One hidden turn or mirror swaps the rows below in pairs. Which row is each named row swapped with?
Seb: [ -2.2 -20.0  11.0  28.1  -4.5  17.0 -19.4 -15.0 -16.4   4.4  13.0  12.7
   9.9  -8.2  -7.8  -2.5  -7.7   8.3  -1.1  -5.4 -14.2  -0.6  -3.7  -8.3
  -2.7 -13.0  13.9 -18.8]
tav: [  6.4  24.1  14.8  15.6 -24.8  -0.4 -15.2  -8.6  -4.6  17.8   2.5   2.4
 -12.8   2.1   0.4  -0.8 -27.0  -0.9  -9.4   1.5 -20.9  -1.6 -16.5  10.8
  -5.4   9.6 -12.7  -4.3]
dafoz: [  8.9 -15.2  12.4  -0.1   4.1  10.1  -9.3 -13.2 -13.5 -12.2   6.4   7.1
   0.9  15.5 -10.3   8.1  -1.4 -12.8  -5.9  16.7 -17.8   8.1 -10.5   7.1
   2.0 -10.4   3.2  14.5]
dipu: [  6.9   2.0   6.7  34.3 -26.3  11.9  -8.1  -2.1  -5.8  17.6  -5.2   6.8
  -1.1   7.0  -1.3  -4.2 -17.6   6.7 -21.6   7.3 -23.4  -3.4   1.0  10.4
 -23.4  12.2 -10.2   4.7]
Fabu: [ 12.7   2.8 -20.7   9.0  -9.0  10.8 -20.6   8.3  -2.0  -7.7   6.0  24.8
  -3.3   9.3 -19.7 -14.8   5.6  10.4   2.1  18.3  -1.7 -13.8 -14.4   1.6
  -8.9  -8.6 -16.5   2.1]
pifiv: [ -8.6   2.2 -15.7  23.4  -5.6   8.4 -17.5  12.9   7.5  -4.6  14.6  17.0
   2.4  14.1 -17.7 -16.6  12.8   4.8  -1.8  14.0 -10.0 -18.3 -16.9  -6.7
  -6.0  -7.2 -19.2   1.9]
vinup: [  0.9  10.8  21.4  24.3 -29.3  10.8 -20.8  -2.5  -4.5   3.3  -2.0   0.2
  -5.0  11.2   0.8  -0.3 -20.1   2.0 -18.9  12.1 -19.4   0.1  -9.6  24.2
  -8.0  13.8 -11.7  -3.1]
Vir: [  5.9  20.4  16.6  13.2  -0.9  24.3 -28.6 -10.0 -24.0  -1.1   1.3   3.1
 -13.2   6.5   8.2 -14.1   5.4  -3.0 -13.3   0.9  10.7  -6.3 -22.6   3.8
  -0.8   9.8  -6.4   1.7]
dirot: [ -3.1 -22.3   4.6  26.8   0.0  14.2 -24.1 -11.5  -9.6  -0.5  18.1  12.0
   5.5  -8.8 -19.2   4.7  -2.2  -0.8  -8.0  -4.5 -15.6  -2.1 -21.4  -2.3
  -4.7 -21.2  14.3 -19.5]
riv: [ 23.8   2.4  -8.7  11.5  -8.7  13.2  -7.0   6.3  19.7  15.5   9.9   4.8
  12.7   8.6 -22.9   9.1  -4.1   0.6 -11.0   1.4  -5.3  -2.2 -13.2  -6.5
 -21.5   1.4  -8.0 -22.2]
revif: [  1.2  -0.9   2.6  17.2  10.7  17.5  -8.6   3.6  -1.6   1.4 -16.0 -15.5
  -1.4  -3.3  -0.5 -15.1  -8.7  11.9  -2.1  20.6 -19.8   5.3  -5.1   3.2
 -19.3  -9.8  10.1 -15.8]
zura: [  2.5  19.0  -5.0  33.7 -11.5  29.7  -5.2  -3.8 -17.1 -11.7  15.0   2.5
   6.7  14.1   2.1   1.3   5.4   4.6  -7.3  10.8   2.0  11.7 -16.6   3.6
  12.2   0.9  16.4 -24.6]
ropop: [  2.3  -9.3   1.4  11.0  13.7  11.1   7.2 -15.4 -12.8 -16.7   5.8   9.3
 -17.0   5.4 -16.5   2.5  -9.8 -14.7   1.0  16.0 -20.2   4.6 -23.9   5.1
  -1.8   0.9  -6.7   7.9]
Bolen: [  1.8  15.1   1.7   9.2 -18.5  15.9  -1.0  -6.9  -0.1   0.4  16.1  11.2
   1.5  -2.8  -2.1  17.6  -1.3 -16.2 -16.3  26.2 -20.1  -1.3 -13.2  12.8
 -10.5  -9.9   1.5  14.3]
tulu: [ 12.6  11.4  14.7  18.7   1.8  15.8 -36.7  -5.3 -15.1   5.9   2.3  -8.7
 -21.4   7.4   3.6 -25.3 -15.6  -5.4 -21.7  11.8  -8.6  -9.2  -7.0  11.2
  -3.2   3.4  -8.7  -8.4]
los: [ -7.4 -26.1   6.8  31.7   1.0  12.4 -25.9 -13.4  -5.2   7.9  14.8   5.5
   6.2  -8.5 -10.6  -3.7  -1.9   5.0  -5.2  -4.5 -11.2 -12.5 -16.6   0.8
  -7.0 -17.0   6.9 -19.6]
Rup: [  6.7   4.9  -6.2   7.7 -11.3  16.7   0.9   2.4   8.7   1.2  10.4  21.4
  -7.0   0.9  -7.1  17.7  -3.4 -15.0 -20.8  18.0 -18.7  -5.0 -30.8  15.5
  -7.1   1.3   1.7   5.9]
gezo: [  3.2 -11.3   2.9   8.6  13.8   9.3  -4.4 -19.1  -4.9 -18.0   8.3  -0.9
   1.0  15.6 -22.7  -6.1  -1.5 -14.4  -9.0  16.6 -20.2   7.4 -21.8   5.3
  -2.2  -8.6  -2.7   8.6]
vifu: [ 12.4  17.5  12.8  24.8   1.9  11.5 -32.8 -13.5 -22.8   1.8  -1.7  -4.9
 -12.6  11.4  -8.5 -20.4  -5.8  -2.9 -20.8   1.0  -6.6  -7.1 -18.1  14.3
   2.2   8.5 -17.2 -12.3]
desa: [  5.1   9.4  10.5  23.9 -23.0  13.5 -16.3  -2.3   7.9   9.4  -4.7  -5.6
 -22.1  -1.0  11.0  -4.9 -15.9   9.5  -7.0  10.4 -23.9   0.0  -4.4  17.3
 -14.5   2.1 -18.7  -1.4]
zalud: [ 21.8  21.3  12.7  17.1  -7.0   3.7 -31.4 -11.6 -26.8  -0.8   9.7   4.2
 -11.8   6.4  -3.3 -16.8  -0.6  10.5 -14.1  -5.9  -3.5 -13.2 -11.5  16.2
  -2.5   2.1  -7.2  -2.0]
lal: [ 10.8   2.2  -4.1  28.3 -11.5  23.2 -17.8   1.6 -11.2  -9.5  15.5   3.9
   4.8   6.3   1.6   4.7  -0.4  -9.1  -9.1  20.2  12.2  18.7 -15.4   2.3
  14.9  -2.8  10.9 -16.3]
vapep: [ -9.9  -9.0  -1.2  17.9   5.2  17.2 -19.0  17.8   6.2   6.5   5.0  15.3
  -4.9  -1.8 -14.1  -4.1   8.8   5.2  -5.2  11.6   9.9 -11.0  -9.2 -22.6
  -2.9  -3.5 -14.8  -0.1]
sura: [ -5.1   9.8  -2.8  10.0  -8.1  24.4  -7.1  -5.9   7.6   3.0  10.8   8.1
  12.6  12.5  -9.7  19.8  -8.5 -20.6 -16.2  16.6  -9.5  11.2 -14.7   8.0
 -11.6  -9.9 -15.1   9.4]
gik: [  6.7  14.4  22.8  15.0   8.5  26.5 -33.5 -15.1 -15.5  17.7  -7.9  -5.0
  -8.4   5.2   2.1 -11.2  -1.4  -2.3 -21.6   6.6  -2.2  -9.0  -5.4  -8.4
   0.3   4.2  -4.9   0.9]
sune: [  1.0  -5.4 -13.9   9.2  -2.3   7.9 -11.8   5.7   6.0   6.4   3.5  24.6
  -1.3   8.2 -17.3 -14.8   8.9  12.7   1.1   5.9  -7.4 -19.4  -7.9  -8.8
  -6.6   5.9 -17.2   6.0]
kene: [  7.6  -3.6 -12.1   7.0 -16.0  23.0 -15.7  -5.8  -0.1   9.7  17.8  -3.6
   8.8  10.3 -33.6   2.4 -11.1  14.8 -19.3  -8.8  -3.0  -4.3 -17.9   1.9
 -24.4   2.5  -4.2 -16.6]
rav: [  3.2  16.7  11.3  21.3 -28.5  13.1 -14.9 -11.0  -7.8  19.9  -6.4   8.0
 -13.9   6.5   1.0  -2.1 -16.7   5.7 -13.8   5.1 -26.5  -7.5  -2.6  18.0
  -9.7  11.8 -13.0  -9.9]
depof: [ 17.6   4.8 -18.5  16.6 -14.9  19.7   4.6   6.8  11.7  13.1  10.9   5.2
  11.7  11.4 -28.6   3.9   0.8   7.9 -15.2   3.5  -3.9  -4.9 -10.8   6.3
 -16.7   6.0 -17.7 -12.2]
Mobem: [ 10.9  -8.4   9.3   8.0   7.6  12.0   3.6 -12.2  -7.5 -18.0  -0.3   4.3
 -12.9  10.4 -19.0  -3.4  -4.0  -7.9  -7.6   9.1 -22.2  -0.9 -14.9  -2.2
  13.5  -3.1  13.6  17.0]
Domor: [ 14.5   1.1  -1.4  24.4 -12.1  21.8  -7.3  13.0  -9.4 -16.0   7.3  -0.4
  -9.5  12.4   0.5   1.7  -1.9  -0.3  -8.0   9.1   7.0   5.1 -14.5  -2.1
  15.3  -1.3  20.9 -25.7]
Fogef: [  9.1  20.0  21.2   8.9  -6.1  23.8 -24.9 -12.6 -18.9  -2.5   3.2  -1.4
 -13.0  15.0  14.1 -16.5  -2.9   7.3 -15.4  -5.3   4.7  -1.8 -24.1  11.5
  -2.8  -5.4  -6.7  -8.3]
lov: [ -4.1  12.4  -7.2   8.7 -11.4   3.2  -5.9   5.5  -8.5   0.7  19.9   4.3
  -6.0   7.6  -6.1  24.4  -8.8 -11.0 -22.6  19.3 -13.0  -0.7 -23.9  11.7
 -11.5  -1.4 -14.0   7.8]
lufi: [  8.9  20.9   5.4  20.8  -8.0  20.0   7.4   7.5   2.8   1.1   4.6  -7.1
 -24.5   6.6 -10.4   5.8 -15.7  -4.5 -20.6 -12.7  -4.0  -7.2 -20.1  -2.6
   7.3   3.1   8.6 -20.7]
sed: [ 12.6  -2.6  -6.9   6.2 -15.4  14.5  -2.4   7.4  13.3   9.1  18.9  -8.5
  -2.6  20.7 -37.1  -5.2  -2.0   9.2  -6.9   6.1  -9.4  -6.8 -25.0   0.5
  -9.9  -1.6 -10.6 -17.4]
Vak: [  0.6 -25.5  16.4  30.0   1.6  20.0 -20.0 -15.6  -6.9   7.9  12.7   9.7
  10.4  -5.8  -8.5   4.2  -7.9   6.3  -1.0  -1.6 -12.0  -6.2 -16.8   4.2
 -12.7  -5.2   7.2 -27.1]
samu: [  5.3  -2.5  -3.6  23.5  13.8  20.8 -22.1  -0.3  -5.2  -4.9 -23.9 -16.1
  -1.1  -5.0   2.7 -15.7  -6.1   5.9  -9.1  18.5 -15.4   0.8 -10.6   5.9
 -16.5  -9.3   3.9 -12.1]
buvil: [  6.1   5.1 -12.2   7.1 -14.4   8.1  -8.5   6.0   5.8  12.6  13.9  -6.5
   2.7   7.7 -28.9   3.9   0.9  10.7  -2.3  -0.3  -5.0  -1.0 -22.3  -4.9
 -29.0   4.4 -18.9 -15.8]
Vedus: [ 15.4  19.7   6.4  17.6  -8.8   9.5 -31.5 -12.3 -22.5  17.1   1.0  -3.2
  -5.5   3.4   9.4 -18.9  -2.9   1.8 -12.9   1.1   5.9  -3.0 -12.4   7.2
  -5.1  13.3 -15.2  -7.4]
Vipig: [ 11.9 -10.9   4.6   7.2  10.1   5.9   0.0 -18.4  -5.6  -8.6   3.5   6.8
  -8.7   6.0  -8.2  11.5 -12.8 -22.4  -9.2  12.2 -29.2   9.0 -21.4   0.0
  -5.6  -2.3   2.6   4.6]
Kigem: [ 15.4   5.7  -8.0  11.2  -6.8   8.2 -18.6   5.4  10.7  22.0  19.1  -9.0
  -4.8  10.6 -27.5  -0.6 -11.1  16.1   0.4  -0.6  -9.9   6.9 -24.4  -4.7
 -14.9   5.3  -8.1 -21.3]
vimap: [ -5.5 -26.0   3.7  19.6  -0.2   9.8 -16.1 -18.3 -15.8   2.6  14.3   8.5
   8.8  -9.6 -12.7  -3.0  -1.6   7.2  -3.4   2.3 -10.2 -14.4 -19.6  -3.2
  -4.4 -15.3  11.8 -11.5]
Liv: [ 16.2  -3.6  -3.7  17.2  13.5  20.1 -15.9  -0.4  -4.0  -8.9 -13.9 -15.7
  -7.6 -12.8   1.2  -8.3  -0.8   4.5  -0.3  23.8 -18.0  11.1  -7.0  -4.5
 -18.2  -1.6   4.5 -13.0]
Nor: [  7.8  -8.9  -0.9   4.7  11.1   8.8  -2.8 -13.1 -10.0 -21.8   9.1  11.8
  -4.5  10.6 -14.4  -1.8 -10.1 -15.6  -2.2  13.0 -16.2   5.3 -33.0  -2.4
   1.7  -3.6  -4.2  10.4]
Nok: [  4.3  11.0  -7.6  32.8 -10.8  24.8  -1.6  10.7  -7.9  -6.0  10.0  -0.5
   5.5  11.9  -2.0   4.4  -2.2  -3.6  -5.7  -1.2  -0.2  17.8  -7.7   1.9
   9.6  -5.3  20.5 -26.8]
Molu: [  7.0  11.1  -4.5  32.0  -6.1  25.7  -4.3   0.4 -15.2 -15.4  14.2   0.1
   0.2  11.6   6.0  -5.1   3.2  -1.6  -8.3   6.3  -0.6   7.5  -8.1  14.5
  22.3  -0.6  13.9 -17.6]
Tepaf: [ 10.1   0.1  -2.4  24.3   9.3  23.8 -18.7  -0.6  -7.9  -5.2 -21.5 -16.4
  -2.7  -7.5   6.5 -10.4  -4.4  10.6   1.8  20.3 -10.0   6.8 -12.4  11.7
  -5.6  -6.3   5.3 -14.0]
fanal: [ -1.0  -9.7  -4.7  19.6  -0.8  16.0 -25.0   9.5  12.5  -8.3  16.8  18.2
   8.4  16.3 -16.4 -12.2   9.8  15.8  -7.1   0.7  -6.3 -13.6 -15.9  -7.7
 -10.6 -10.2 -14.4   0.8]
vog: [  8.6  26.1   4.3  11.9 -14.0  20.9   4.5   7.7  -9.1   8.6   5.4  -2.7
  -5.9   8.6 -13.9   1.9  -6.0  -3.8 -17.0 -13.6   0.6  15.1 -29.3  19.6
   5.0  -8.8   9.4  -9.8]
Kuv: [ 19.3  21.3  14.8  27.7   2.1  14.5 -19.1 -15.3 -23.8   6.7   8.0  -3.5
  -3.1   2.5  -2.9 -28.4   0.4  -1.7 -17.4   1.6   4.8  -2.9 -12.1   0.2
  -8.1  13.0  -5.0  -5.5]
ritig: [ 24.0   7.1  -1.0  16.6 -15.9  11.7 -11.5   3.9  19.9   9.4   6.0  -2.8
   2.8  11.4 -30.8   0.3   1.9  14.7  -9.3  -1.0   3.0   8.6 -23.0  -1.6
 -16.4  -3.7 -15.8 -20.3]
nupu: [ -6.6  -1.2 -11.9   5.4   6.2  21.6  -7.6   3.6  -0.7   0.1  10.3  28.9
 -13.1   7.4 -16.3 -12.4  16.1   8.9  -7.1  13.7   4.8 -14.3 -11.9  -2.5
   0.9  -5.5 -14.0   3.4]
kikub: [ 16.8  17.0   3.5  14.6 -10.4  24.2   2.6   6.4  -3.8  -5.1   1.7   1.5
 -17.2  -0.8 -27.9   7.8 -11.3   3.9 -12.9 -14.9   2.7  10.8 -27.9   6.8
   6.6  -4.2   4.1 -17.0]
pagep: [ 11.7   1.9  -2.1  25.8   8.9  23.1 -10.3   5.4   3.9 -15.0 -19.8  -9.0
  -0.2 -11.6   1.3  -5.4  -0.9   2.2  -1.4  10.9 -27.9   6.9 -16.7   1.8
 -11.8 -17.2   5.6 -10.7]
dugop: [  3.1  12.8  14.5  19.7 -24.3   4.1 -19.9  -3.2  -2.4  14.1  -0.9   7.3
 -10.3   0.9  -9.9  -3.3 -21.7  -4.1 -19.0  13.2 -23.4 -14.1   1.7  14.7
 -16.7  10.5  -0.1   5.5]
sas: [  8.2   2.6  -0.2  28.4   6.2  24.0 -15.4   3.7  -3.5  -9.2 -18.8 -17.2
  -9.9 -10.0   2.1  -9.0  -1.3  -1.8 -10.7  18.8 -22.4  11.7  -8.4   7.9
 -13.2 -12.9  11.6 -11.6]
kurun: [ -2.2 -13.6   3.7  26.4   2.2  15.1 -19.2 -10.4 -17.1   3.6  19.4   4.4
   8.7 -14.4 -12.3  -0.5 -10.9  -8.8 -13.8  -3.4 -17.3  -0.9 -13.0   5.4
  -4.0 -22.0  13.2 -24.8]
sutak: [ 14.1  23.4  -0.2  19.2 -19.3  36.2   0.2   4.9  -6.0   5.4  -0.9   1.5
 -16.4  20.8 -16.9   8.8  -5.7   0.3 -10.9 -13.0  -8.5  -1.9 -24.4   8.9
   8.6  -5.9  -1.9 -11.1]
Biv: [ -0.6   8.2  -0.1  41.7 -13.2  22.9 -12.4   3.5  -5.9 -18.8   7.7   1.7
  -6.2  11.2   1.1  -4.6  -5.2  -2.6  -8.7  11.2  -1.1   3.6 -15.7   8.0
  17.7   4.7  16.8 -27.1]
robuv: [  5.7  16.7  19.7  17.5 -18.0   0.7  -7.0   0.4   0.2  20.9  -7.5   3.8
  -6.3   0.6   0.1  -5.2 -27.1  -8.7 -13.2  -2.6 -18.6   1.2   2.8   9.5
 -12.8   2.7  -3.7  -6.2]
rokog: [ -5.8  -8.7 -11.2   1.0   4.2  22.4 -10.2  12.2   0.2  -9.1  18.1  25.2
  -7.4   8.4 -11.9  -6.7   7.1   6.9  -7.6  14.1   0.5 -22.7 -12.5   8.4
 -12.5  -0.8 -11.0  -1.5]
fivus: [ -2.7   7.6  -7.9  16.2   5.4   8.5 -20.3   2.5   9.6  -0.9  10.6  34.4
   1.8   1.4 -17.8 -16.3   3.6  10.8   6.7  15.4  -7.1   0.6 -12.5  -5.6
  -1.1   3.9 -14.4  -1.8]

Bolen swaps with kikub
Vipig swaps with Nok
kurun swaps with pagep
Kigem swaps with dipu
sas swaps with dirot
vapep swaps with gik
tulu swaps with fanal
sutak swaps with lov
rav swaps with buvil
Liv swaps with Seb

